(in the rows, 128 means zero)
Each path below is one point turned by a fixed rotation once a step. After each direction that follows a path, write how fast that rotation turns it, in degrees a step (0 if it stays still).
Each turn is a multiple of 5 degrees from 10 to 175, or 0.
Each row of a path follows its step; steps can be skipped.
path 1
step 0: [132 137 120 131 123 133 129 127 146 115 134 120 129 124 134 127 109 132
 123 116 141 124 132 116 139 119 135 139 136 118 123 132 130 140 124 124
 127 128 125 114 119 118 129 126 133 123 132 120 138 139 127 124 132 127
 131 138 122]
step 1: [126 139 128 128 137 142 136 131 134 130 117 117 142 136 133 115 128 131
 119 131 128 134 136 119 134 124 134 132 135 129 123 128 131 125 149 131
 125 139 118 120 137 130 122 117 122 126 141 130 120 123 119 122 115 120
 117 127 130]
step 2: [128 116 123 136 129 125 133 132 141 146 132 120 145 123 134 122 132 136
 123 130 139 129 119 120 129 127 133 125 143 127 131 133 128 130 134 131
 131 122 125 133 121 121 121 120 143 128 119 127 134 128 150 123 117 134
 124 137 136]
step 3: [131 129 129 130 120 127 124 123 136 131 122 122 135 121 121 118 121 133
 120 117 139 134 130 128 135 128 148 127 126 121 134 133 125 140 134 132
 122 138 132 118 133 133 123 131 113 118 139 119 151 127 129 131 131 141
 132 139 122]
step 4: [128 144 121 139 130 130 143 136 140 127 119 119 131 125 140 134 127 129
 119 128 126 140 147 116 137 110 131 124 135 120 137 138 129 130 128 135
 130 135 118 122 129 120 133 130 128 128 127 136 131 138 127 128 122 127
 121 120 128]
step 5: [124 129 128 117 142 120 130 131 147 136 127 115 138 136 137 124 124 141
 127 123 135 120 127 110 129 131 137 140 132 124 123 136 128 142 140 132
 129 125 125 130 128 120 125 121 130 122 130 126 116 122 128 129 126 128
 138 141 138]
step 6: [136 129 115 127 128 143 122 121 140 147 123 114 137 120 128 126 131 132
 115 130 144 129 126 133 122 121 141 128 133 133 131 131 138 122 135 125
 112 140 129 120 135 136 128 126 129 128 123 126 138 125 131 132 112 134
 125 130 128]
step 7: [146 133 129 132 126 116 136 131 132 124 126 118 131 115 134 125 127 131
 121 125 134 139 142 114 131 130 131 122 133 120 136 133 133 129 127 130
 123 126 119 133 123 121 114 131 123 118 139 133 139 136 141 115 127 144
 128 134 139]
step 8: [124 134 130 131 131 123 129 127 140 126 131 116 133 130 127 134 110 131
 121 123 140 125 135 122 156 119 134 130 139 126 127 132 135 134 134 139
 133 129 126 113 135 126 130 129 133 115 134 132 130 120 126 138 123 117
 138 133 124]
step 9: [127 135 114 121 133 135 124 130 142 132 119 120 123 121 142 107 129 135
 129 134 126 129 133 126 124 126 144 126 142 126 129 140 133 123 150 128
 124 134 124 133 126 114 127 123 131 126 129 129 127 131 122 127 115 123
 122 129 124]
step 10: [134 119 127 142 133 143 132 117 137 136 124 109 140 120 127 133 134 133
 130 133 136 131 124 116 132 129 129 135 128 119 133 130 129 132 134 128
 119 121 120 126 124 128 122 128 139 119 138 121 133 129 135 128 126 139
 124 150 139]
step 11: [128 131 134 119 117 121 127 128 139 136 116 129 136 123 128 125 128 120
 118 118 134 136 130 111 144 125 140 116 127 132 130 130 133 127 133 136
 119 131 128 110 124 129 122 122 129 119 134 135 146 123 127 124 119 135
 131 123 121]
[129 125 130 127 127 123 131 128 131 128 129 128 126 128 126 128 129 130
 126 126 127 130 125 130 129 128 130 126 128 126 127 129 128 123 127 125
 132 132 123 124 128 131 127 133 129 128 131 128 126 129 132 130 128 131
 128 128 124] : 85
path 2
step 0: [127 114 116 125 132 123 124 133 132 133 117 122 137 137 124 124 134 123
 139 127 129 118 143 135 130 131 125 115 134 125 142 120 131 126 114 126
 126 132 132 113 120 132 125 119 117 123 127 126 124 139 133 140 113 112
 129 136 123]
step 1: [132 125 118 118 121 140 128 138 131 132 126 136 127 142 123 120 121 124
 122 121 118 113 135 134 143 126 127 127 131 135 130 116 117 123 131 138
 123 122 139 122 135 112 131 123 126 114 121 116 128 118 139 124 125 140
 130 132 131]
step 2: [132 135 129 115 128 129 125 119 133 132 131 124 136 128 133 120 112 111
 130 122 128 123 121 118 149 131 139 122 120 123 144 130 130 132 105 128
 121 124 130 130 134 127 123 125 123 137 121 120 131 126 121 124 120 130
 129 123 119]
step 3: [127 118 130 122 131 125 126 123 135 127 116 126 133 137 119 127 120 127
 140 124 129 119 136 128 136 132 120 132 135 127 124 120 135 124 115 134
 124 112 123 115 129 125 125 126 119 128 117 129 120 141 110 139 121 119
 128 141 145]
step 4: [130 136 139 121 138 130 131 145 130 138 127 131 129 135 129 120 117 134
 128 131 131 111 125 133 132 134 133 135 136 129 128 125 112 132 129 142
 124 120 132 120 136 128 119 114 120 127 125 119 123 116 134 134 121 142
 113 138 127]
step 5: [121 126 122 123 136 121 124 123 135 135 123 118 128 122 107 111 120 127
 129 130 130 132 132 116 143 131 145 118 127 118 138 121 128 134 114 129
 124 128 139 117 129 121 122 127 118 139 137 127 121 127 132 131 129 133
 128 122 118]
step 6: [135 116 120 121 125 131 134 131 122 127 124 129 123 141 110 123 132 122
 126 128 135 116 143 125 142 134 123 122 131 129 111 123 130 124 123 141
 113 112 125 123 116 126 121 127 128 141 119 124 135 134 128 125 122 125
 130 137 130]
step 7: [134 134 126 121 135 137 123 147 133 135 121 122 134 147 146 126 116 128
 134 131 129 120 138 128 134 136 139 126 131 125 129 118 133 131 123 125
 124 126 129 125 131 135 122 124 118 128 123 124 139 111 132 127 118 131
 127 139 113]
step 8: [118 133 117 130 130 137 126 120 134 130 125 120 138 128 112 122 114 138
 131 116 129 123 134 125 139 127 141 124 128 126 133 108 142 128 118 124
 119 126 133 111 140 122 128 124 134 121 121 119 128 131 133 131 127 125
 126 119 134]
step 9: [142 128 126 120 125 129 135 126 129 127 138 135 130 130 118 116 127 131
 125 127 121 103 120 133 144 143 122 119 130 125 120 128 127 132 119 131
 114 119 120 130 134 134 122 117 123 131 121 117 139 134 124 140 131 131
 131 132 130]
step 10: [138 126 131 117 139 126 124 137 128 134 113 116 126 136 138 121 124 134
 141 130 132 128 124 122 141 137 139 125 135 125 138 119 131 142 131 122
 119 116 127 128 131 114 128 118 114 124 132 125 123 122 112 128 134 122
 129 138 122]
step 11: [123 119 129 128 133 128 141 126 128 134 133 112 127 131 118 124 128 128
 138 127 141 115 137 126 141 126 145 130 128 141 130 122 125 125 130 131
 125 121 132 117 135 123 120 118 128 128 123 115 120 139 144 133 119 116
 117 125 135]
[127 128 127 131 128 130 127 128 131 133 128 130 127 128 131 131 132 129
 127 134 127 126 124 128 130 129 126 131 130 126 125 125 127 128 127 130
 127 127 131 130 125 125 132 129 129 126 128 125 131 126 127 130 127 128
 128 133 127] : 125
[127 126 127 124 127 127 128 131 125 128 128 125 125 130 126 130 132 127
 124 131 131 130 132 126 128 126 131 129 128 126 130 129 127 130 128 129
 129 127 127 129 123 127 128 126 125 127 129 130 128 130 135 131 127 129
 130 128 127] : 60
[128 124 126 125 124 131 132 130 126 128 131 132 127 131 125 128 129 133
 128 130 126 128 131 127 128 131 127 129 131 128 127 132 125 125 129 126
 130 129 128 127 129 130 126 131 128 126 126 126 127 131 124 129 128 131
 128 131 128] : 130
[126 133 127 126 128 127 126 131 129 130 127 130 126 125 125 126 128 129
 126 128 129 127 131 131 124 128 127 130 127 130 130 125 129 126 130 126
 130 128 129 126 131 133 131 127 131 128 130 124 126 128 129 134 124 127
 128 128 127] : 95
[127 125 130 125 130 127 128 129 126 127 130 128 131 126 132 129 128 127
 126 127 128 127 126 128 126 134 128 128 127 129 128 130 129 124 124 128
 128 128 131 131 128 133 126 124 126 129 128 127 130 124 129 130 129 129
 127 125 123] : 145
